In the data rows, the value 128 means zero.
Here is a table of points, one per row:
124;170;151;160;100;144;150;118;079;129;079;125;073;199;105;143;149;145;126;115;181;163;141;083;147;180;124;048;150;110;090;195;170;122;129;188;095;151;108;129;141;073;098;115;115;176;129;136;092;126;057;154;215;114
081;161;119;161;150;146;111;145;185;070;068;150;118;191;094;142;128;116;170;087;177;117;163;229;133;062;145;109;118;060;186;069;040;086;171;132;125;114;167;185;084;088;050;175;116;135;075;125;108;052;088;075;158;093
159;115;072;119;158;106;106;123;156;107;072;138;121;146;142;050;117;111;142;110;103;115;045;141;098;098;136;093;121;094;086;094;124;143;123;174;147;182;132;059;175;159;127;118;120;194;048;201;136;101;178;155;158;143
208;094;108;172;156;193;104;105;180;082;148;143;183;152;124;160;093;114;132;079;077;094;150;107;074;124;122;098;183;193;137;164;124;130;118;105;138;164;089;206;145;174;103;165;124;053;122;089;174;224;163;131;137;111
124;101;159;099;061;098;178;106;083;090;205;096;188;151;175;078;252;115;160;123;129;161;136;126;117;118;128;151;163;135;094;114;101;112;079;140;135;131;078;149;118;121;129;120;113;142;165;062;207;093;042;146;126;210
108;065;183;128;111;108;129;166;165;165;189;141;046;081;126;220;146;091;115;139;171;030;105;176;125;152;167;115;106;077;057;117;099;122;089;102;083;139;158;163;095;134;153;118;157;154;017;089;125;158;118;116;125;133
163;153;116;056;000;145;145;140;181;097;175;100;075;190;071;125;136;177;142;086;114;178;121;141;097;100;115;088;049;077;135;138;129;131;162;128;194;152;105;166;132;159;118;143;161;112;172;195;177;143;145;124;143;068
129;170;127;065;072;170;141;188;082;171;089;118;165;149;118;161;111;128;125;064;105;082;083;146;184;188;087;114;097;188;102;094;160;111;172;060;140;104;227;089;126;151;045;076;141;130;105;072;144;131;112;169;077;105
167;119;047;167;140;198;129;191;118;105;175;116;108;099;105;124;202;106;181;103;187;122;179;173;175;190;124;170;087;069;146;162;140;091;172;199;154;131;109;060;080;202;145;044;115;080;153;106;109;134;136;057;118;106
094;138;176;127;032;147;128;158;162;084;116;126;100;089;138;126;072;106;088;094;134;091;114;109;162;213;133;136;216;181;126;080;121;105;158;178;108;163;115;172;181;167;194;066;141;118;144;202;162;084;177;088;106;155
104;049;111;111;123;165;095;150;168;050;198;139;140;124;165;069;118;146;085;177;152;125;081;214;148;103;048;113;158;190;095;156;182;109;138;131;136;109;188;118;109;053;069;178;171;061;108;141;149;117;118;064;129;171
112;139;186;154;141;135;179;053;136;106;160;090;100;145;092;158;057;123;083;183;078;159;169;110;208;163;110;170;186;119;179;092;082;150;132;135;186;039;103;088;127;140;173;120;197;104;072;162;160;097;109;075;128;141
249;212;093;191;181;136;085;168;195;064;153;064;165;157;172;148;131;068;126;175;255;111;191;086;182;095;124;128;147;138;107;053;091;143;101;102;148;192;194;172;181;083;095;103;123;162;163;154;141;054;147;161;146;091
116;123;061;074;083;121;090;097;070;163;130;167;134;064;089;128;095;204;141;123;094;086;190;124;184;062;094;109;106;141;104;074;094;135;099;111;062;088;137;174;220;171;148;123;189;112;169;050;114;138;113;138;219;092
121;143;137;111;115;130;140;164;096;093;143;112;119;115;133;133;113;143;148;112;099;122;099;153;126;197;071;070;081;106;133;050;082;089;100;142;059;140;168;084;126;141;143;237;088;127;105;176;153;148;086;144;102;168
136;161;165;131;139;154;108;193;123;156;108;070;074;167;110;079;189;148;113;111;092;190;089;144;202;080;191;136;121;177;103;155;162;132;090;036;082;195;113;100;145;134;207;144;155;118;105;126;102;099;096;153;138;107
076;093;114;107;177;114;064;046;089;101;193;124;115;187;062;156;094;107;110;204;142;147;063;067;162;102;145;051;078;149;093;102;135;115;175;136;147;117;150;108;100;157;126;121;078;082;159;107;115;103;104;159;043;126
086;133;077;106;111;099;175;179;132;094;092;050;179;157;105;111;113;143;119;103;181;035;085;109;092;170;181;142;227;147;177;196;071;136;062;062;214;042;176;068;163;154;170;154;087;052;155;163;145;123;147;131;176;143
161;135;108;148;094;215;110;182;097;147;122;194;098;155;205;124;094;072;129;208;062;162;184;170;067;070;191;078;174;129;195;081;141;118;134;186;113;086;130;060;131;131;173;142;128;102;118;097;186;134;154;198;105;090
172;088;198;126;108;170;020;157;144;171;152;120;169;117;060;122;099;172;180;100;096;142;138;139;128;112;102;140;191;164;191;149;186;198;144;117;147;090;140;093;109;128;147;100;115;208;092;181;123;122;100;099;141;223
114;122;186;143;159;168;155;103;071;080;091;194;091;158;160;076;128;161;109;131;123;108;095;100;171;103;197;115;155;150;171;109;118;133;138;100;097;122;176;143;114;172;133;132;069;177;217;089;133;155;105;042;118;081
145;136;153;103;140;117;109;135;182;073;033;106;145;099;093;177;222;117;113;161;139;168;161;202;078;087;065;112;107;179;091;147;085;165;113;141;061;111;102;146;149;171;172;100;088;061;143;136;087;136;124;075;134;116
184;093;192;107;130;139;206;091;124;209;093;112;127;104;142;129;155;076;173;179;163;093;132;212;171;110;099;131;089;131;135;143;125;136;066;111;136;111;076;122;177;096;086;125;064;117;159;132;138;140;087;137;117;064
068;190;111;114;140;187;128;045;193;199;114;100;118;139;056;043;090;086;215;154;115;100;169;132;073;122;177;140;139;068;078;097;113;104;070;114;133;140;171;156;126;176;108;095;087;128;182;121;154;154;147;132;143;213
147;116;159;143;211;098;145;088;196;164;176;132;137;160;151;095;134;128;142;037;118;142;147;110;197;155;036;112;159;068;092;115;149;120;110;109;088;096;125;080;048;148;191;137;182;105;154;100;161;136;096;203;144;109
115;131;109;146;171;075;153;137;114;158;181;136;124;135;042;127;140;174;189;128;174;144;177;152;145;077;164;090;186;238;171;114;130;105;116;045;077;117;118;130;161;152;107;109;164;158;097;155;122;148;161;159;012;156
074;100;125;175;150;116;153;131;149;129;140;110;101;129;135;135;151;090;069;042;120;031;177;143;119;105;177;108;069;192;103;082;121;197;180;192;134;135;083;154;099;034;148;161;127;147;209;144;121;095;134;205;137;167
128;176;139;130;162;180;103;168;088;036;127;085;154;046;115;112;075;045;220;100;128;176;065;150;156;098;174;213;160;109;081;171;048;174;196;181;095;126;114;130;131;114;159;184;157;155;174;064;111;144;164;084;125;111
137;114;076;070;067;152;173;153;052;100;093;208;141;161;089;194;108;074;150;138;155;203;142;132;091;115;080;195;174;123;088;082;121;144;067;104;171;150;134;119;074;051;154;117;163;162;121;108;051;137;148;178;123;136
156;113;122;195;141;106;143;157;139;201;135;102;080;092;124;200;127;115;097;225;073;164;034;108;146;142;035;097;139;124;161;102;117;118;129;130;178;118;120;171;148;135;109;138;105;192;192;137;120;105;102;086;123;176
111;118;095;100;185;189;103;147;154;067;119;123;106;093;151;232;178;193;126;158;041;032;130;080;123;075;146;133;141;104;119;157;194;061;107;120;167;087;137;109;127;120;163;089;092;178;124;120;135;049;116;161;181;156
128;206;119;161;096;098;093;209;158;140;122;228;119;108;089;085;121;136;128;147;160;073;052;075;091;116;157;142;156;103;132;120;198;116;114;135;131;103;066;203;067;128;164;139;135;057;144;115;135;102;023;159;061;103
132;146;105;171;122;150;171;121;132;050;114;125;178;144;120;130;077;162;183;217;171;088;089;150;125;164;129;084;039;107;192;186;158;178;098;146;110;191;101;174;139;136;152;085;200;126;109;061;073;182;151;138;131;201
120;161;221;153;093;124;048;126;082;174;131;113;190;077;226;083;071;182;129;144;203;140;135;120;131;132;084;078;125;152;134;149;161;123;096;127;187;028;174;141;059;159;179;216;142;121;130;172;086;130;212;101;178;189
142;097;101;180;076;099;053;059;084;129;127;092;104;098;175;166;154;171;225;087;106;087;109;148;130;157;153;101;121;147;142;076;076;064;105;074;172;200;049;118;115;041;169;142;123;159;149;137;148;155;120;097;098;064
176;087;131;119;096;137;108;111;053;148;172;098;172;183;097;089;092;087;100;145;178;078;179;082;106;112;113;157;042;156;135;113;127;124;189;104;113;127;041;142;150;108;138;134;068;125;056;098;152;045;091;120;202;116
162;188;099;062;163;064;222;176;116;141;131;114;035;139;162;107;081;146;127;126;136;077;151;082;067;040;093;129;129;133;089;127;129;150;133;143;152;120;118;099;118;126;132;122;191;174;106;082;150;205;101;027;138;144
123;112;136;056;139;023;010;154;131;172;118;136;157;137;102;152;112;132;101;173;163;138;094;187;149;194;189;086;188;138;124;174;124;208;107;184;210;086;129;039;132;168;137;150;138;118;159;123;171;180;115;125;183;136
081;099;056;120;110;124;220;098;146;129;168;145;085;119;143;166;109;148;181;062;168;161;154;117;179;114;118;123;173;140;150;138;197;173;113;168;108;122;088;138;122;081;144;152;017;145;091;096;097;096;207;140;120;101
191;124;173;173;097;121;187;147;108;093;182;113;108;129;150;077;137;129;132;127;030;112;124;166;112;140;159;097;129;132;077;095;157;190;112;123;181;094;148;163;105;213;087;127;090;118;092;119;000;129;130;113;130;102
132;099;109;135;138;112;082;071;092;114;079;144;122;115;080;075;118;118;123;119;069;073;135;145;165;101;126;153;165;105;112;102;214;142;060;188;158;202;101;115;121;103;053;149;189;079;133;128;094;098;134;064;114;119
147;200;084;141;130;130;096;124;141;116;156;194;150;105;132;136;155;112;088;044;088;150;191;120;135;168;133;070;099;146;160;192;054;126;125;169;132;120;138;112;198;094;075;136;111;180;112;077;121;152;055;119;066;204
195;206;128;161;139;130;142;109;069;145;160;194;079;134;075;165;141;171;094;106;097;112;056;175;120;102;104;132;127;097;144;137;065;137;147;120;085;166;091;093;117;141;125;133;109;079;176;127;124;093;230;170;179;200
102;121;166;215;099;030;126;151;125;105;151;108;137;115;067;079;134;173;098;189;075;140;184;153;090;157;096;198;103;128;104;165;098;146;119;158;120;155;182;080;142;140;127;146;068;160;098;094;135;067;139;163;100;111
123;099;054;199;137;124;128;123;070;118;092;081;145;120;141;132;129;185;054;127;118;170;177;153;075;142;120;113;160;043;050;172;161;125;167;096;136;074;110;177;169;141;148;127;178;161;137;155;140;129;117;145;057;094
150;142;083;106;143;113;107;122;110;136;057;111;118;126;140;182;184;063;080;065;136;204;135;089;176;114;173;119;047;132;151;087;174;112;031;131;137;113;147;192;096;169;145;162;120;105;081;118;171;130;184;066;096;201
090;105;139;130;152;110;144;159;040;175;131;064;205;142;138;175;121;083;100;067;120;131;107;079;062;108;108;083;188;050;130;083;140;119;109;149;033;148;070;113;153;135;099;071;106;069;120;156;080;116;091;092;116;126
118;122;154;125;080;138;118;089;129;167;145;250;124;136;189;166;235;094;191;128;166;090;154;048;126;091;104;140;137;076;126;175;107;179;192;101;130;146;165;091;197;158;143;164;156;086;120;211;047;120;109;112;087;113
075;113;153;113;131;133;096;140;103;098;053;103;100;117;141;071;138;115;078;127;150;063;138;114;122;093;046;148;077;103;220;155;096;129;105;098;147;135;078;078;106;148;136;100;174;181;128;122;115;123;160;179;027;141
100;208;117;144;115;089;139;070;166;108;087;153;202;215;092;140;188;120;135;182;076;093;097;093;136;156;091;094;133;178;108;094;153;091;160;129;117;105;123;091;082;087;201;110;104;130;084;110;115;170;173;067;135;080
107;123;177;066;204;143;122;126;157;094;116;199;150;152;176;144;145;181;145;123;132;160;102;144;091;194;187;126;111;088;107;094;113;173;137;035;137;101;014;139;114;127;074;079;168;153;122;110;154;055;187;114;129;137
034;193;056;192;168;128;095;103;109;173;169;122;112;093;223;102;105;157;077;136;166;177;073;221;135;115;076;221;154;176;205;111;132;176;166;101;185;209;160;178;148;132;106;076;110;095;050;159;160;164;073;135;230;139
179;087;154;120;108;086;173;097;135;134;053;149;160;044;137;143;123;206;077;121;181;162;174;111;124;109;192;088;138;125;130;102;116;141;162;149;170;218;186;072;073;154;117;096;117;098;140;092;150;091;112;127;118;106
089;102;176;198;073;127;118;137;124;116;112;182;107;144;163;121;072;082;129;104;105;168;137;102;143;090;167;083;070;086;061;194;123;130;055;116;117;105;149;127;193;067;118;010;139;098;109;111;191;123;151;113;127;108
168;101;115;169;138;202;167;078;135;122;144;178;139;067;072;113;088;128;041;120;152;162;117;095;074;177;171;188;066;157;117;112;115;096;068;088;108;098;128;044;096;123;157;141;130;141;146;234;109;190;056;120;168;139
128;182;114;079;145;165;136;101;105;147;101;133;124;085;114;094;178;059;073;148;140;127;150;145;165;174;147;103;142;096;069;142;175;116;173;054;160;115;064;135;193;094;112;217;096;144;096;094;132;136;158;141;110;112
082;000;095;163;155;108;164;229;125;159;085;174;102;158;079;085;182;107;160;139;129;153;155;064;132;196;109;129;108;119;148;066;160;125;115;118;099;129;136;148;172;117;125;179;164;159;183;115;158;159;152;104;185;116
130;064;143;124;088;110;093;111;242;128;085;112;111;201;189;144;039;109;094;099;144;162;128;135;110;126;114;173;129;083;150;098;129;104;152;076;135;157;118;089;178;129;149;132;069;120;197;042;021;161;123;140;125;179
184;079;080;053;096;120;134;108;129;189;164;115;102;129;132;091;103;100;088;147;097;120;128;115;145;157;158;104;193;098;165;255;084;069;107;114;045;166;131;165;045;097;086;134;147;142;149;158;109;048;147;110;120;118
These points spread out most along one direction. Take the direction at right angles to it along which they spread out most. Go by this last direction. How far along it is each point below, from 0 to 99? 50 is the average, and the first point above lies past it. One standard deviation of the points above along it is 16.
076;172;179;155;115;052;068;107;114;058;139;093;059;065;102;144;161;061;135;138;140;152;137;058;055;144;093;199;148;130;154;147;161;110;166;080;098;137;162;122;079;150;026;138;129;139;110;122;142;186;184;180;175;094 ~ 43
125;183;094;106;123;078;118;145;178;162;171;112;135;092;177;091;120;177;140;142;152;169;111;110;114;134;155;172;086;195;102;088;165;008;164;166;077;056;090;073;173;089;071;103;148;138;161;132;052;114;150;132;108;128 ~ 52
200;097;182;144;189;129;106;118;100;166;098;156;065;174;121;126;130;193;154;076;159;134;069;068;134;126;092;198;105;137;102;164;075;091;090;213;162;053;135;164;175;090;094;116;110;088;103;117;139;134;169;154;101;094 ~ 55
143;150;116;162;115;037;161;100;101;183;122;128;207;213;152;216;103;093;141;095;092;110;130;172;115;116;189;212;074;140;111;179;194;099;167;126;104;131;173;148;116;131;137;168;184;155;175;149;179;090;130;078;102;133 ~ 54
077;113;144;117;114;148;097;140;118;158;121;129;121;169;160;110;115;170;088;192;143;114;169;166;169;072;095;162;154;149;066;167;101;115;198;142;109;143;114;152;036;139;102;068;062;172;146;221;182;246;134;139;134;174 ~ 45
058;140;124;114;120;153;130;143;202;153;183;143;212;074;129;155;072;112;087;136;129;150;091;106;134;085;095;135;115;154;127;180;122;149;050;154;149;158;070;090;103;218;110;174;118;197;143;141;150;110;127;116;119;025 ~ 52
071;099;188;148;145;198;214;108;127;187;099;110;168;124;102;161;138;151;136;128;161;149;130;133;108;115;155;115;150;171;087;147;121;014;168;195;183;197;126;130;137;182;130;177;195;127;100;095;127;101;127;202;141;162 ~ 54
121;135;205;086;153;074;160;202;148;106;167;108;189;067;141;131;093;176;122;152;048;161;186;071;204;111;131;172;121;062;179;125;159;096;185;093;144;183;132;152;132;044;079;122;052;086;093;197;146;244;127;165;135;166 ~ 48
112;100;076;131;153;038;161;151;132;108;084;101;111;097;208;129;115;082;207;171;071;148;161;104;187;140;160;142;090;181;154;154;094;132;171;114;134;090;098;157;065;152;046;102;137;095;101;225;100;159;081;238;181;137 ~ 44
130;136;130;066;135;169;112;091;121;101;125;105;086;174;172;187;109;210;150;158;133;114;153;131;104;200;151;202;096;113;128;109;188;205;084;174;052;136;141;134;162;155;102;187;110;136;130;169;144;128;097;134;067;122 ~ 54
123;154;143;045;255;126;126;133;116;084;154;131;082;064;122;096;059;065;209;093;133;166;170;188;012;192;069;089;095;169;154;196;134;119;165;113;180;176;207;202;156;106;255;093;108;092;168;131;118;079;118;091;153;076 ~ 28
135;114;178;102;137;104;165;068;124;105;201;113;159;112;100;136;185;090;083;102;168;133;096;175;113;084;175;088;140;083;232;109;202;107;129;165;095;093;176;123;170;097;138;091;184;174;155;144;123;165;144;170;164;081 ~ 54
083;161;112;104;157;216;115;162;137;214;143;082;156;143;132;120;187;166;114;162;072;135;132;103;093;169;132;122;104;124;138;119;050;213;105;146;131;160;175;145;087;047;124;113;163;062;152;118;076;133;167;093;102;071 ~ 46
178;092;085;155;085;170;156;076;191;154;082;082;114;061;133;108;151;142;172;127;129;165;072;056;093;113;137;112;122;131;123;115;131;209;213;103;077;094;167;089;117;111;133;133;153;094;089;062;195;101;117;118;112;147 ~ 52
183;091;101;073;127;125;132;094;142;153;109;158;176;158;129;074;182;136;084;131;111;108;087;136;141;161;139;185;146;107;155;106;084;112;158;183;110;088;160;232;122;158;185;110;126;195;078;093;120;153;126;159;105;087 ~ 53
